128 stands for zero in the data rows.
Each row is made from 4 hidden switches, each on (1) or off (0), listed from the one that spreads the rows most. The rows also spread widely along 8 other directions, which tell nothing about the switches. In the first row, all of them are off.
Each row in order, then whether each switch is on (1) or off (0), in that order:
[122 124  77 149 142 153 118 124 145 129  97  69 132  74 116 130  70 180
  93 151 121 212 178 115 128 153  63 149 110 114 134  93 124 110 110 144
  72 122 188 126 120 145 105 136 112] 0 0 0 0
[114  93 234  26 115 125 221 155 120 172  76 152 206 196 194 162 214 102
  58  80 136  38 143  94 189 148 206 128 115 164 255 165 177 100 102 187
 111 202 127  84  67  61 200 183  97] 1 0 1 0
[137 101  82 152 119 183 128 112 108 143 184 148 134 105 115 154 122 100
 125  98 139 150 100 151 131  79 111 123 136 164 123 146  97  83 162 121
  96 141 166 135 139 150 122 125 118] 1 1 1 1
[171 105  92 122  78 170 105 104 122 101 171 149  76 155 135 154 155  83
 194 109 167 125  86 150 110  50 121  96 139 155  91 145  57  81 147 108
 146  83 118 142 159 148 122  95 118] 1 0 1 0
[137  77  77 130 126 123  91 110 155 163 152 109 127  83 120 123 203 139
 116 139 170 115  94 144 106 125  98  96 123 141  42  85  52  83 154 102
 158 110 122 146 138 110  89 155  98] 1 0 1 0
[119 107  15  80  59 195  77  79  84 110 145  89 124  97  94 140 132 143
 107 134 146 158 133 138 148 138 109  79 106 152 102 122  91  74 137  90
 107 136  78 192 155 116  92 151 113] 0 1 1 1
[130 185  75 203 164 179 118 102 121 177 184  80 153  14  84  93  57 129
  25 135 146 174 166 158 125 120  30 156 119 120  46 127 103 116 168 152
  56 142 185 160 122 128  78 161 140] 1 0 1 1
[ 99 116 204  92 180 124 222 158  72 202 106 129 175 156 122 150 160  87
  87 132  92  80  93  86 157 159 189 128 159 158 255 122 193 144  91 153
  72 167 143 116  58  83 189 170  95] 0 1 0 1
[112 153 181  98 143  68 117 122 168 117 113 122 142 120 134  96 158 181
  93 149 133 105 142 120 120 172 116 122  98  88  90 110 126 147 124 113
 158 123  89 123 108 109 109 139 141] 0 0 1 1
[160 183 210 226 217 115 145 136 158  98 215 186 129 128 129 133  24 121
 171  74  92 198  82 153  98  62  90 165 158 127 162 144 118 108 135 148
  97  98 255  47  94 227 159  54 162] 0 1 1 1
[131  59  47 155  21 197 133 134  91  91  94 105  44 122 154 175 114 100
 203 161 165 169 178  89  79  85 102 156  97 146 119 100 120 159 136 140
  88  84 146 166 203 142 117 121 108] 1 0 1 0
[ 81 127 109 207 140 133 115 120 116 120 139 111 104  90 109 112 119 157
 148 200 161 174 110 121  92 120  79 185 139 125  90  84 114 175 151 134
 113  91 179 145 166 166 119 111 127] 1 1 0 0
[200  52  30 167 161  75 141 213 148 232  32  87 120  51 102 123 112  50
 152  99  31  94 173 120 123 220 193  77 150  97  73  99 211 171  82 114
 157 201  48 143 113  42  83 219 106] 0 0 1 0
[182  63  56 162 122  98  64 132 201 106 152 173 140 126 143 145 140 155
 174  52 135 154  93 200 123 108 142  90 128 134  44 134  74  62 142  94
 202 148 146  84 151 177  99 113 128] 1 1 1 0
[173 174 201 123 142 118 169 160 118 110 142 158  72 186 134 133 104  46
 203 101  91  96 106 120 111  80 159 123 157 124 173 157 152 153 105 128
 139  91 124 107 111 126 160  81 152] 0 0 1 0
[185   0  48 137 116  74 110 176 172 174  74 169 151 136 133 173 173 122
 166  59  89  90 111 175 152 172 235  64 140 136  79 127 163 116 122  96
 223 193  58 100 141 117  94 179 101] 1 1 0 1
[122 158 119  66 114 122  63  74 155  71 176 144 167 150 121 124 143 198
  97  95 140 140 101 174 157 136 121  94 106 133 101 150  74  53 145  89
 159 138 105 124 126 150 117 101 150] 0 1 1 1
[125 188 163 183 124  73  96 120 162  84 138 146  77 119 131  83 125 150
 161 159 144 101 147 144  90 126 111 152 110  77   5 133 129 217 158 112
 190  98  68 146 167 135  91 101 187] 1 0 1 1
[176 137  89 166  41 173 168 172  85 112  88 144  62 151 141 154  40  28
 187  93  97 113 216 125 126  99 178 142 120 116 138 192 225 213 131 149
 106 155  74 145 177 113 121 129 168] 1 0 1 1
[ 75 153 255 172 162  43 173 146 166  96 113 197 146 170 186 120 135 185
 145 139 139  97 135 101  99 135 145 205 111  98 156 128 183 232 136 176
 163 142 156  76 140 159 176  94 163] 1 1 1 1
[ 62 200  62 134 102 164  80  85  83 133 124  45  96  62  69  48 143 159
  63 241 178 131 166 125 124 153  47 149 112 100  14 111 105 190 162 116
 116  90  57 241 174  82  74 136 147] 1 0 0 0
[146 166 111 138 180 111  93 128 150 150 144  97 125 100  88  90 110 131
 112 133 105 143 109 151 136 144 106 107 145 108  80 115  93  99 122 101
 141 109 124 131  96 126  95 128 131] 0 0 0 0
[ 83 100  98 109 136  70  44  72 197  93 136 106 167  75 121 102 182 255
  81 161 168 164 108 128 104 193  77 120  75 108  25  60  56  87 143  98
 177 129 126 129 145 153  73 139 118] 0 1 1 1
[144 100  11  95  76 252 125 117   1 172 169  94  82 125  57 164 116  14
 143 150 120 131  79 134 158  95 153  69 179 192 177 144 122  95 122  89
  60 108  82 215 133  91 127 150  92] 0 1 0 1
[186 156 128 137 140 164 141 146 136 133 152 157 129 168 132 136  67  63
 132  54 104 131 134 181 176  69 148 115 161 134 164 198 139  83 133 132
 120 141 148  99  97 151 138 110 145] 1 0 0 0
[123 116 170 174 138  26 142 167 232  98  30 147 179 111 196 129  91 235
  83  86 107 138 250 131 127 203 143 178  59  63  91 127 208 182 115 176
 168 201 144  48 133 146 105 156 160] 1 0 1 1
[131 100 217  87 150 126 232 185  89 232  96 149 163 157 164 143 196  21
 101 105 119  20 113  90 155 135 208 117 154 159 237 154 185 144 109 171
 112 179 109 113  78  42 190 184  93] 1 0 1 0
[129  92 128 122  84 168 152 121  91 139 149 134  96 124 140 161 163  85
 145 146 170 105 106 110  99  86 125 121 126 160 127 122  94 128 149 129
 102 102 134 146 140 120 130 143 102] 1 0 1 1
[ 98 215 193  96 190 130 121  83 113 135 190 108 137 131  81  77 154 143
  69 173 155 109  72 139 140 119  88 110 150 121 115 123  78 111 145 105
 120  78 120 152  72 121 131 108 138] 0 0 0 1
[ 56 180 144  95 100 159 132  97 102 106 109 104 176 116 142  89 119 179
  48 159 159 129 197 113 157 157  90 185  85 118 156 150 161 157 140 164
  92 169 132 160 161 117 144 127 150] 1 1 1 0
[161 164 195 151 163  92 166 159 142 118 116 157 104 167 132 145  71  98
 153 105  80 129 131 129 125 118 166 125 149 106 172 150 179 154 106 132
 130 111 133  76  88 142 151 105 152] 0 0 0 1
[134 104 145 108 130 119 132 127 165  96 110 152 175 153 154 166  79 179
 114  57 103 168 153 139 152 149 145 137 107 134 183 144 154  79 106 145
 112 174 175  67 107 167 147 120 132] 0 1 1 1
[199 109  41 121  72 204 119 134 109 124 143 133 103 157 121 177  74  62
 142  49 121 143 150 186 172  74 163  79 136 148 133 197 137  75 143 114
 119 137 101 130 130 136 109 131 129] 1 0 0 1
[ 71 121  72 173 140 137 136 132  13 220 122  57  65  23  42  83 184  51
 141 255 130  73  92  41  65 173 108 135 160 145  64  46 153 255 127 105
  85 101  38 255 167  33 104 179 100] 0 1 1 1
[123  65 123 130 118 132 153 142  99 145 110 109  80 124 112 159 178 111
 169 191 128 123  90  70  85 123 140 113 141 144 147  60 121 150 114 117
 109  78 119 145 127 105 123 143  78] 0 0 0 1
[111 149 181  50  81  82 118 127 137  68  72 129  98 193 161 116 168 157
 157 153 129  81 160  90 114 160 155 119  94  98 144 131 145 171 105 122
 174 110  56 137 144 102 148 107 143] 0 0 1 0
[140 110 158 218 140  63 150 189 161  96  73 179  94 160 161 134  90 128
 230 125  89 134 150 130 103 134 176 177 141  95 120 130 207 231 113 138
 183 127 137  84 167 169 147  96 157] 1 1 0 0
[166  92  73 107  83 167 120 144 114  92 121 140 118 157 139 174  83 100
 177  66  99 162 144 132 143 111 150 115 136 146 190 152 143  84 100 127
 114 154 140 118 140 148 144 116 118] 0 1 1 0
[ 63 123 157 129  95 101 111 106 152  18  83 123 110 169 163 132 115 254
 176 195 149 201 165  80  93 157  96 195  85  99 159  76 133 177 104 134
 132  76 172 103 184 195 148  74 134] 0 1 0 0
[105 211 177 129 149 133 149 135  71 139 136 131 108 147 109  87  99  76
 146 157 103 104 132 101 130 128 130 158 153 120 167 154 179 199 120 136
 112 120  95 162 131  99 161 105 163] 0 1 1 0
[150 192 172  94 165  66  94 111 179 124 150 131 151 139 127  83 148 152
 104 111 113  96 115 150 136 147 123  94 131  93  75 142  99 106 121 106
 187 128  88 113  98 113 115 119 153] 0 0 1 0
[156 192 215 148 194  64 155 163 129 133 147 176 114 178 127 107 101  65
 200 103  72  84  83 134 118 113 178 125 175 115 152 162 172 172 108 127
 173 125 115 104 100 121 169  85 172] 0 1 1 0
[184  74  78 164 125 195 132 132 128 133 184 164 141 124 144 187  78  79
 155  40 129 177  96 174 138  54 117 124 148 175 162 154  86  33 142 146
  92 147 229  84 128 188 143 113 107] 1 1 1 0
[111 170  99 136 127 130  89  92 104  98 166 120 109 108  92  99 111 147
 133 160 131 148 112 134 109 127  94 129 130 120  79 120 105 147 147 102
 122 110 100 168 151 136 113 108 151] 0 1 1 1
[ 82 162 178  67 150 133 165 118 120 164  86 125 252 139 150 107 117 176
   0  86 108  97 195 149 227 195 171 147 108 124 217 194 214 118 130 170
 102 236 106 109  75 102 158 179 146] 1 1 0 1
[152 165  87 146  41 177 127 151 109  17  65 108  36 174 140 155   0 109
 210 124  88 214 239 113 116 104 120 165 108  87 177 160 199 176 103 143
  84  92 141 117 181 183 136  70 167] 0 0 0 0
[154  85  89 106 122 148 162 153  93 181 107  94 114 101 118 154 149  65
 134 131 103 108 123  95 117 139 146  96 139 148 171 102 130 111  99 127
  88 129 119 152 115  73 127 163  88] 0 0 1 0
[100 239  95 112 105 185 108 104  20 168 178 103  97 123  74  61 136  25
 104 180 139  50 123 145 153 112 128 120 177 134  87 196 152 202 154 105
 123 137  13 250 161  52 132 120 173] 1 1 1 0
[ 99  22 139   0  80 143 128 101 141 121  98 129 216 186 171 187 255 193
  81 102 168  96  94 106 178 163 173  76  94 186 245 101  73   1  98 117
 134 168 128 102  93 100 163 168  57] 0 1 1 0
[115  58 200 135 102 131 214 170 110 120  81 179 154 172 195 193 122 118
 153  91 125 119 158  89 133 117 184 180 111 155 250 140 204 155 117 189
  92 176 189  64 133 144 187 136 113] 1 1 1 1
[102  90 247 108 207  47 175 155 199 177 106 157 203 148 178 130 222 181
  83 128 147  87  85 106 132 153 155 139 124 127 171  99 125 103 120 163
 163 142 189  53  66 113 162 161  97] 1 0 0 0
[170 102  67 119 136  75  83 163 147 157  89 137 117 154  93 111 153  98
 183  98  60  81 103 160 149 175 217  57 168 108  76 137 163 148  98  67
 223 156  12 140 128  94 110 148 133] 0 1 0 0
[140 157  71  68  84 135  23  54 218   6 145 102 152 129 149 118  90 255
  79  78 161 217 183 183 148 132  55 105  62  98  56 142  29   8 142  99
 158 115 149  99 143 203  73  85 151] 0 0 1 0
[118 141 131 186 189 124 136 134  92 176 181 124  92  83  85 104 127  72
 180 180 117 136  51 101  76 106  96 134 177 143 102  79 100 161 124 114
 111  82 158 161 138 123 132 115 112] 0 1 1 0
[ 66 115 113  76  66 149  59  58 102  66 161 127  99 175 125 124 224 181
 158 207 214 128  68 121 112  99 104 131 123 156  90 105  37 122 158  91
 162  64 102 176 189 158 131  82 114] 1 1 0 0
[106 125 100  90 155 125 111 114 129 178 119  85 194  77 106 108 150 169
  45 135 118 138 135 122 159 187 110 118 117 131 137 114 121  80 116 127
 107 177 123 145  97  94 117 174 106] 0 1 1 0
[157 119 173 135 103 110 125 121 173  48 128 158  95 170 168 158  95 163
 181 103 132 164 137 118  97  97 118 136  98 118 144 125 110 112 127 135
 138  84 164  79 134 184 132  82 140] 0 0 1 1
[116 212  90  96  82 243  91  53  80  78 203 102 117 147 106 113  85 131
  79 132 192 177 137 170 169  47  50 135 130 152 130 189  46  45 174 121
  76  75 162 169 136 169 122  80 150] 1 0 0 0
[146  98  92 157 141 136 114 113 102 206 203 124  84  81  84 116 227  53
 159 179 172  64  22 129  76  83 110  80 159 160  15  83  45 133 170  86
 157  75  88 187 138  90  87 150  98] 1 0 1 1
[106 137 131 205 185  78 110 147 126 177 144 142 106 101  88  83 173 107
 167 186 124  83  67 136 102 134 138 135 169 115  44  97 137 207 144 103
 182 102  92 157 145 112 113 129 139] 1 1 0 0
[138 111 151 241 246  34 140 170 237 184  90 123 182  48 139  95 104 191
  84 119 102 158 147 150 109 179 100 170 126  76  59  86 144 148 128 166
 161 151 202  59  88 154  92 165 123] 1 0 0 0
[144 124 147  39 147 135 142 130 138 148 119 121 180 166 138 141 153 125
  74  88 116 112 116 136 184 139 159  79 142 146 206 146 118  40 104 129
 123 144 130 102  67 108 153 151 105] 0 0 0 0
[126  85 192 155 158 130 208 169  87 176 134 136  77 123 136 161 161  43
 205 180 126 115  65  43  59  88 131 145 169 162 204  63 122 159 100 148
  79  71 192 119 108 103 173 124  76] 0 0 1 0
[109  82 148  78  74 149 126  92 143  71 141 146 128 185 160 178 181 192
 126 136 199 142 116 130 135  83 118 131  94 159 156 122  69  75 147 128
 125  88 165  96 126 172 137 114  97] 1 0 0 1
[ 77 190 201  98 151 124 148 107 140 140 126 111 191 110 156  86 139 177
  19 143 165 107 175 118 156 146  86 166  98 120 150 144 125 123 142 172
 106 155 157 130 103 113 145 144 139] 1 0 1 0
[143 178  71 205 160 145  94 125 177  86 122 104 160  58 117 102   0 191
  85  79  77 246 214 162 135 161  50 180 101  75 107 139 149 111 118 163
  86 163 212  91 138 199  97 110 176] 0 1 1 0
